One vector is turned by the same rotation once a tick. Each row is the vector after some number of ticks, and that number follows the row.
The counts run from 0 to 890.
-6	-4	-2	-7	24	13	-1	3	-7	5	23	-6	-7	-6	15	-5	3	-10	13	-9	14	-11	0	-2	0	-15	-2	-7	8	2	13	18	7	14	-13	-10	-4	4	0	-13	0	1	-1	-5	7	2	-6	3	-7	-4	-6	-4	-4	-4	-10	-7	0	2	4	13	-18	2	1	-1	3	19	-25	14	-16
592
-4	-16	7	1	12	0	-4	23	-3	19	1	-4	3	-6	12	-7	18	-8	-3	-7	3	-9	0	1	-12	-19	1	-3	-6	-2	-5	7	6	-4	-9	-13	-6	4	-7	-12	-3	-4	12	3	-1	11	-13	8	6	26	8	9	16	7	-5	-3	-5	-6	2	-3	-6	-4	-13	22	2	15	-19	4	-10
159
-1	-16	3	0	16	5	2	3	-2	-1	-1	-5	-6	-7	10	-11	3	-9	6	4	20	11	15	-7	-18	-13	8	-13	-1	-10	11	11	4	-6	-10	-23	6	8	7	-2	-11	-17	7	1	14	4	-14	-1	-9	3	-5	8	10	-10	-6	-4	4	-6	13	-15	-8	1	-17	2	-1	13	-5	-11	-7
527
2	-21	8	11	7	-7	0	8	20	-3	24	2	-18	-3	11	-3	5	-17	-8	-2	-8	-2	-1	2	-10	-14	11	15	9	-6	-9	-12	10	3	-1	1	5	13	-3	-7	-15	-9	14	-14	9	2	-4	6	12	-5	-4	10	-2	4	-13	-11	-14	-3	2	-7	5	5	-1	11	-10	7	12	-1	-11
348
-4	-13	4	12	8	2	-5	28	6	14	7	-10	-5	-11	24	-10	7	4	-15	-6	6	-20	3	0	-5	-21	4	-3	-8	-4	5	10	-3	-6	-6	-11	-7	-2	-5	-7	4	-4	9	-4	-8	3	-11	2	11	12	5	-1	13	1	-5	-5	-2	-3	4	-7	-11	-3	-7	16	-5	14	-25	-7	-19
808
-11	-18	-11	-18	22	17	-1	-8	-9	8	0	-5	6	-12	9	-4	0	-8	9	-5	6	3	1	3	-7	-22	11	-17	2	-3	-3	14	6	-12	-8	-20	11	3	2	5	4	1	4	-1	11	1	-4	11	-10	-6	-3	-5	-8	-19	4	-1	15	8	9	10	-7	8	-13	8	2	16	-12	-8	1
880
10	-10	-8	-21	14	18	-9	15	-21	5	19	-9	6	3	8	7	-6	3	-4	-10	-5	-17	2	0	2	-25	-3	-11	-3	11	4	19	27	11	3	-9	5	-4	-10	8	-17	1	1	3	-1	-6	-1	4	-3	-6	3	-13	0	1	-3	5	13	-8	-4	-17	-10	-2	3	3	-3	0	4	-9	-4
779
-1	-14	16	-5	5	15	0	16	5	-5	17	4	-16	5	-1	13	4	3	0	-3	-3	-11	-1	-6	-1	-6	5	4	4	2	7	4	23	9	4	-10	-3	8	-3	-9	-31	-11	7	-17	-3	-7	-9	10	9	11	-2	2	-1	7	-14	-2	-5	-12	-9	-2	-1	-14	17	9	7	4	9	-3	-12
635
5	-21	7	9	7	0	0	7	12	-3	18	-4	-23	6	16	-11	6	-20	8	5	3	6	8	-4	-13	-7	5	9	5	-5	9	2	14	12	-4	-9	6	11	-2	-12	-18	-14	12	-6	17	5	-9	-3	1	-10	0	12	6	-6	-16	-10	-12	-4	11	-15	-4	2	-4	6	-10	4	9	-2	-8
349
-14	-19	-11	-12	11	12	10	13	-3	3	11	0	-3	12	17	-4	8	1	13	-7	-7	-10	-1	12	4	-8	0	-5	3	12	7	4	20	3	-4	-15	14	12	4	-12	-19	-5	0	-14	-2	5	-1	16	-1	-1	-4	-6	-3	-15	-7	-6	-2	9	10	2	10	2	-6	5	-9	13	-13	-17	-3
312
-5	-23	5	-9	5	10	-2	2	9	0	23	-8	-15	-7	4	8	-4	-11	-13	1	6	-2	3	-7	-15	-9	13	-5	8	-15	0	1	23	-7	-9	-6	-3	19	4	-9	-28	-14	12	-20	5	-4	-2	5	0	-7	-4	3	-1	8	-8	-9	-1	-11	9	2	1	-9	10	3	-1	9	12	2	-8
507
1	-13	8	-6	15	17	1	-3	14	-9	17	1	-23	-6	2	7	-16	0	-1	0	-9	-8	-6	1	4	-20	17	2	5	-3	-5	-3	12	3	6	0	13	2	-14	11	-9	0	7	-14	9	-11	-3	7	12	-14	-12	1	-22	-11	-7	-2	6	-5	-5	6	1	5	10	11	-5	3	14	-19	-4
227
8	-18	1	-12	3	16	-1	3	4	9	13	2	-11	2	6	9	-3	-5	-9	-9	-19	-15	-4	3	4	-24	6	5	-6	-8	-10	-1	23	8	4	-6	2	2	-23	0	-17	6	16	-8	1	-4	-1	13	19	-1	7	3	-9	-1	4	10	-2	-6	-8	-5	9	0	5	25	-9	1	11	-4	0
3
-8	-13	16	21	16	6	-2	0	6	-4	3	10	-27	2	-3	-12	4	-9	11	-3	14	3	7	0	-16	-13	21	6	-5	-1	4	4	3	-6	3	-11	8	6	-9	6	-6	0	10	-8	20	-5	-18	3	-1	10	1	15	2	-9	-14	-10	-7	-9	0	5	-9	1	3	7	-1	15	5	-9	-11
542
-3	-17	2	-14	9	12	-2	18	-10	9	6	-12	-5	4	16	-11	8	-4	9	4	17	-1	11	-3	-7	-9	2	-11	-3	6	18	21	12	-7	-11	-27	-1	3	3	-8	-21	-9	11	-2	-2	-1	-8	5	-6	4	9	-4	13	-7	-11	-6	5	-8	8	-7	-20	-7	-9	4	-4	4	-8	2	-16
639
11	-1	16	-1	22	8	-8	-4	-6	-1	16	-7	-4	-3	-6	10	-4	-18	3	-4	2	-6	1	-12	-15	-23	6	-4	1	5	-8	16	17	15	4	-3	-2	-7	-13	10	1	-7	7	15	23	6	-7	-4	2	-2	-1	0	8	1	-8	-7	4	-6	1	-7	-26	3	4	13	11	5	4	11	-10
724
7	-14	-4	-7	8	10	10	19	12	9	18	-4	-17	11	24	-11	2	-10	9	3	0	-2	9	-1	-3	-13	2	0	-3	7	14	5	10	2	0	-16	15	1	4	-4	-7	-12	10	-4	3	5	1	2	1	-17	4	-6	-1	-19	-10	-13	-3	-1	12	-14	-8	12	-12	3	-14	0	7	-13	-11
814
-7	-9	13	0	5	21	8	4	5	-3	-4	-5	-19	8	4	0	3	7	12	-1	4	-7	-5	-4	0	-10	5	-11	-7	-9	-2	9	17	-12	2	-22	-2	8	-18	-11	-16	-7	18	-5	0	-10	-14	12	12	18	1	8	13	-11	-2	0	-1	-5	6	2	4	-6	3	14	1	10	-8	-16	-5
504
-11	-16	20	7	26	3	-3	4	5	-12	10	-1	-9	-6	-5	12	0	-2	-1	-7	-4	-12	-13	-3	-10	-15	13	-4	10	-5	-21	3	11	-11	2	-2	-2	11	-9	0	-4	-7	8	-9	9	-4	-9	12	11	12	-11	7	3	1	-13	-13	-1	4	1	13	1	-8	10	10	12	20	-6	-2	-6
866
6	-29	-14	-24	2	17	0	5	2	10	4	13	1	-3	15	2	9	-10	5	-3	-1	3	8	-3	-4	-17	13	-1	4	7	3	9	10	5	-7	-21	9	0	19	7	-11	-2	8	-7	1	7	3	15	-12	-7	2	-8	-23	-12	-3	0	3	0	-1	0	-10	7	-12	10	-1	-2	10	3	-7
285
4	-15	-1	-11	11	15	-11	9	-13	4	19	-11	3	5	8	11	-2	-1	-5	-8	-3	-14	8	-2	-1	-19	-5	-7	-3	14	4	17	35	12	8	-12	1	4	-9	3	-24	-7	3	-1	3	-3	-4	-2	2	-10	7	-8	12	1	-6	0	10	-3	7	-22	-6	-2	1	6	-4	1	6	-4	-9
315
8	-21	-9	-10	3	4	-7	17	-1	14	31	-1	-3	-8	22	-3	2	-12	-18	-11	2	-11	6	-5	-10	-18	7	2	2	-1	1	5	14	10	-11	1	-4	9	7	1	-13	-3	5	-11	-9	2	2	7	-5	-15	1	-5	-15	5	-5	-2	0	-8	4	-15	-3	4	-3	0	-6	5	9	1	-15
796
-11	-16	4	6	18	4	-9	-2	5	6	5	-20	-6	-18	14	-10	-2	-7	-8	1	9	-10	-3	-3	-12	-21	15	-15	-2	-16	-6	16	-2	-16	-10	-10	-9	4	-10	-1	10	4	7	-3	6	-3	-9	-2	2	-4	3	7	12	-5	2	-5	11	3	13	4	-9	2	-6	10	0	20	-23	1	-10
696
9	-21	0	-3	1	19	-6	12	5	8	5	6	-12	5	10	9	2	2	-14	-9	-12	-14	3	-6	-1	-19	11	1	-9	-1	-17	1	22	-10	9	-9	3	4	-13	10	-19	0	13	-6	-10	-9	-2	12	12	8	6	0	-7	-8	1	4	1	-10	-5	-10	8	0	-1	16	-3	-3	22	-16	-5
652
-9	-7	14	10	17	9	1	0	5	2	4	9	-22	-4	-3	-6	7	-12	17	-5	7	-3	-1	1	-7	-19	12	7	3	-6	-4	4	2	-1	0	-15	4	-1	-9	-2	4	8	13	0	16	-1	-14	12	5	16	-1	11	-2	-5	-9	-11	-9	0	-7	24	-11	-1	7	15	6	20	-10	6	-12
727
2	-20	1	2	6	11	2	12	24	1	9	4	-28	8	19	-10	4	-12	5	5	-10	-2	-7	-4	-3	-11	13	6	3	2	-8	0	6	-16	1	-15	8	2	-7	-3	-7	1	21	-11	0	-7	2	14	9	-8	6	5	-8	-18	-7	-12	-4	3	9	3	4	10	-6	11	-11	0	12	-9	-6
830
6	-27	3	-12	5	17	-5	22	7	-7	10	7	-15	15	9	6	6	-1	0	1	-14	-7	-5	0	-3	-9	9	1	0	10	-8	4	20	-7	6	-11	10	6	-7	3	-28	-2	12	-13	-9	-12	-2	15	12	0	3	-3	-8	-7	-5	1	-2	-5	-4	-8	7	-3	2	14	-2	-5	24	-11	-5
644
5	-18	4	11	20	3	2	21	13	-3	6	17	-19	3	7	-8	4	-9	3	-3	-7	-3	0	3	-12	-23	15	11	4	4	-10	-5	-3	-9	3	-6	18	-1	1	15	4	0	9	-5	4	-2	-8	10	4	2	-7	4	-19	-11	-12	-12	-5	-1	-7	-1	-2	11	-4	10	-1	6	16	-19	-6
69
1	-16	15	7	20	-1	-10	9	9	-9	21	5	-14	1	2	6	6	-14	2	-6	-5	-11	-7	0	-4	-15	12	16	10	8	-3	7	9	16	0	1	-1	-2	-9	2	-6	4	5	-8	11	-3	-8	3	11	3	-1	5	-11	5	-16	-3	-9	1	-17	12	-12	-1	15	15	6	7	5	15	-17
588
-3	-20	6	1	3	5	2	4	18	6	17	19	-14	-9	10	7	5	-16	0	-10	-8	-9	2	-1	-3	-17	14	13	9	7	-4	-4	9	18	5	-7	1	-3	15	4	-2	-3	11	-14	12	9	-3	14	8	0	0	-2	-19	-2	-12	-6	-12	-2	-8	9	-9	2	8	16	1	9	5	9	-20
116
-1	-4	17	19	13	7	1	1	6	6	-2	-1	-15	-2	4	-9	8	-8	7	-6	12	-6	2	-13	-15	-18	8	-7	-8	-4	-9	9	2	-6	0	-16	-9	-4	-13	2	9	-10	18	11	13	3	-13	2	4	17	1	9	17	-6	-7	-11	-5	-7	11	-6	-15	1	-5	16	8	14	-12	-3	-12
855
-12	-25	2	-1	8	5	-8	-10	1	0	5	10	-17	-5	-2	-9	8	-24	14	-1	16	11	9	-11	-16	-8	21	2	6	-4	4	13	9	-1	-9	-18	3	10	11	5	-10	3	9	-13	19	-3	-9	8	-11	-1	1	8	-5	-7	-12	-6	-1	-1	5	13	-12	1	-2	4	5	13	10	12	-11
878
5	-25	9	-8	0	4	-20	6	-2	8	12	-10	1	-5	7	5	8	-16	-9	-4	-3	-11	-1	-11	-10	-18	6	-3	1	2	-7	18	17	6	-1	-13	-15	-4	-9	-2	-11	7	16	5	2	-4	-5	9	7	4	14	-1	8	7	-3	1	-1	-8	-3	-2	-15	-8	0	17	2	0	3	23	-17
140
0	-19	-5	-5	12	9	1	10	-14	9	9	5	0	2	19	-9	15	-7	14	-7	13	-2	7	-7	-11	-4	3	-7	0	3	11	18	11	18	-13	-23	-7	10	11	-8	-10	-9	0	-3	1	9	-10	10	-14	10	-4	1	0	-8	-8	-1	-4	1	9	-9	-11	0	-12	5	6	16	-15	4	-11
295
-9	-8	10	1	22	17	16	-1	13	-4	0	3	-10	-7	3	10	-3	2	6	-6	-9	-8	-6	2	-4	-20	10	-5	0	-8	-18	-9	10	-12	6	-12	10	5	-6	3	3	-16	15	-4	11	6	-6	14	15	11	-12	5	-3	-11	-7	-7	-1	3	5	9	4	5	1	19	7	19	-13	-23	0
857
-1	-22	15	18	24	3	-16	3	-2	-7	-1	3	-21	5	1	-12	6	-10	13	1	7	-1	-2	-3	-11	-13	20	2	-3	2	-3	13	3	-11	3	-9	3	2	-19	11	-4	10	5	2	14	-13	-18	-1	3	10	5	14	4	-13	-4	-5	2	-1	-3	0	-12	-1	3	11	1	12	4	-2	-7
550
9	-7	-12	-20	23	17	4	10	-19	14	6	1	7	-1	14	-2	6	-1	14	-12	5	-7	3	4	-4	-26	-4	-11	-4	3	6	15	8	8	-9	-12	10	-2	0	1	1	-6	-2	9	-1	13	-5	10	-10	11	-8	-7	-7	-13	0	5	8	-4	0	-7	-8	10	-16	9	3	14	-17	-8	-2
760
